A single turn carries every row of the set below to another of its rows. Some are shown first; where does it send the rows asked next?
Vog: [  7 -11  18   6   5  -6  -2   1  -1  -7 -21  29  12   8 -14  17 -43  15]
liles: [-12  17  -2  11 -10 -19 -11  -8 -10   7  28 -20   9  -2  -4 -26  -8  -6]
Zoz: [ -3 -17 -10   8  -6   8 -13  10   4 -15  24  -5   5 -13 -10   5 -10 -29]
bolig: [ -1  14  22  22  21 -27 -25  -2 -19  17  12  19  26   3 -14   2 -25  24]
fupef: [  9  -5  28  13 -15 -16 -18  -1   7  -4 -10  10  24  -1 -10  20 -46  11]
ravo: [  1   8 -15  19  -2 -12  -4  12 -10  16   7  -5   0 -25   2 -16  -5 -26]
bege: [  7  -3 -20  13 -10  -6  -7   9   2   5  -3  -5   0 -29  -1  -4 -10 -26]
lar: [  1  14  38  23 -12 -30 -18   1  -3  11   5   4  28   1  -3   7 -38  11]
Mupo: [  0 -12 -19  -7 -15   3 -10 -11   6 -17   0  -9   1  -6 -15  -2 -18  -5]
vubek: [ -8  -8 -22  -5   8   5   6  -9 -10 -10   1   5  -8   4 -14 -16 -12  -2]
rozi: [ -6  -6  -3  16  -9  -2 -16  11   1  -6  35 -14  11 -14  -5  -2  -6 -30]
kanet: [  5   7  25  19   3 -27 -37  -5  -6  10   9   9  33  -3 -16  12 -30  24]
fekaz: [-15  11 -11   5  10  -9   5  -6 -20   5  17  -1  -3   7  -6 -29  -6  -2]
bulam: [  6  -8   9   6  21  -8 -22  -6  -8  -1 -10  30  18   2 -23  17 -33  26]
sotel: [  2 -15  27   9  15  17  -4  -2  -5   2  -9  21  23   1 -21  22 -35  13]
tup: [-13  -7 -10  14  15   5   1  14 -13  -2  31   4  -1  -4  -7 -12  -2 -27]
Fud: [  5  -9  35  13  -3   6 -18  -5   2   3  -1   7  33  -6 -17  26 -37  11]
sefek: [ -6  -2  31  16  28   9   5  -1 -19  14   0  26  21   6 -16   8 -29  14]
darev: [  5  -4 -24  11   1  -3   0  11  -5   7  -5   2  -4 -25  -2  -8  -9 -26]
nusi: [ -6 -17 -15   8   9  13  -1  11  -5 -12  21   5  -2  -6 -11  -1  -7 -26]
gamel: [  5   4 -15  18 -10 -11 -10  10  -3  10   5  -9   4 -28   2  -8  -7 -27]
velan: [ -1   6  44  24   0  -4 -18  -2  -6  16  12   1  37  -5 -11  15 -31  10]
duza: [ -8  10  41  24  19  -3  -4   0 -19  23  14  12  30   4 -10   3 -26  13]
nupe: [ -5  18  34  23  11 -28  -1   4 -19  17   6  18  19  11  -3  -5 -33  14]
fugog: [  1   3 -21  15   6  -7   2  11 -12  12   0   2  -4 -22   1 -14  -5 -25]
rivev: [ -3   2  20  13  21 -12   7   3 -18   6 -11  33   9  14  -9   0 -36  16]
sadu: [-12   1  -2  19   3  -4  -8  12 -11   2  39  -8   7  -7  -4 -12  -2 -28]
fati: [ 10  -6  15  10   4 -15 -34  -6   1  -1  -5  16  27  -4 -21  22 -35  24]
Nemi: [  0   4  13  14  31 -15 -16  -4 -20   9   1  31  18   7 -18   4 -27  27]
merub: [ -3   3  -6   4 -26 -12 -21 -11   6  -8  16 -25  12  -9  -8  -9 -14  -6]

fugog goes to bege
bolig goes to bulam
Now find these:
Mupo goes to liles
duza goes to sotel
nusi goes to rozi
fupef goes to nupe

A single turn carries every row of the set below to another of its rows. Some are shown first; where does it send the rows asked next?
lazim: [ 19  -9   0  14  16  19  -8   0  -8  19  -2 -14  -4 -12   8  20   9]
Soz: [-20  11 -10  -2  10  29   8 -32 -10  20  12   8   0 -21  -8 -11 -17]
bof: [ -8  -7   0   3 -12  11  -1  -4   5  -4  15 -29   5 -10  22  15  16]
kor: [  5  18 -21   6 -31  -7  17  12   2   4  31   1   2 -26  25  -6 -10]
mosi: [ -2  12  -2   0  18  19   3 -24 -16  26   0  10  10 -23  -4 -16 -31]
Kerif: [ 10  -4  -4  19   9  42  -4  15  16  11   1  28  -9 -11  23  -4 -13]
Dunak: [ 14  20 -16   9 -27  -7  15  10   0   4  26  -1   5 -22  25  -6 -17]
tuku: [ -8 -24 -14   1  12  41  -2   2   2  10  -5  16 -17 -17   1 -17  -5]
Purul: [ -1   0   3   6 -31   7  11  19  25  -1  23  -4  -9 -12  24  -1 -15]
tulo: [-10  -9  -7  -4  18  28  -2 -22 -16  25   0  11  -4 -20  -8 -18 -20]
sizur: [ 22   0   5  15  11  15 -22  -4 -13  22   4 -14  -3  -7  18  15   6]
memuv: [  8   3   1  -2 -33  -2   8  25  15   4   5  -1  -6 -12  27 -16 -17]
koz: [ 10  31 -11  12   1  26  11  -7   8  14  22  11  25 -31  21   3 -23]
Bize: [  6  30 -22  16 -14   6  17  -5  -3   7  31   4  13 -29  21   2 -20]
rofo: [-11 -14  -4   2  20  32  -1 -22 -13  26   6   9  -4 -21  -7  -9 -21]
Muvuz: [ -4  34 -28  -7 -17  22  15  -7  -4   6  -1  16  18 -31  14 -24  -6]
Tam: [  6 -26  -5  11  20  38  -7   6   2  14  -4  14  -9 -17   6  -9 -19]
Bovu: [ -2   3 -12  -4  -9  18 -16 -12 -19  11  -4  -9 -16  -6  11  -2  29]
zod: [-16  -2  11   2 -23  29   5   3  30   2  10  11  -8  -2  29 -11 -12]
mib: [-22  26  -5  -4  -2  38  12 -24   9  16  16  12  10 -23  -2  -5 -12]
Sasil: [  7  28   3  -3   7  21   5 -12  -3  28 -12  15  21 -24   5 -19 -31]
gup: [  3  -2  15  -4 -19  14  -1  13  21  10  -7  12   3  -3  34 -22 -26]
Bep: [ 14  -5   1  -4  -9  -8  -8   4  -9   5 -13 -22  11 -13  25  -3   3]
Sutug: [  6  32 -27   4 -24   0  18  -1 -11   7  14   6  10 -30  18 -18 -15]
Meguz: [ 14   2  -2  -3 -11  -3 -22   0 -20   9  -8 -18   7 -10  30  -9   8]
rago: [ -6   0  -1   8 -11  17 -16 -12  -3   1  23 -22  -1  -6  26  13  16]
diz: [ -3  -4 -15   4  -4  41   0  14   7   4 -10  32 -14 -10  18 -22   1]
pubom: [  0  -4 -16  -4   0  17  -6  -2 -15  11 -14 -10 -15 -10   2  -2  28]

Kerif goes to zod
pubom goes to Bep
Sasil goes to koz
Now find these:
tulo goes to Dunak
tuku goes to memuv
Bovu goes to Meguz
mosi goes to Bize

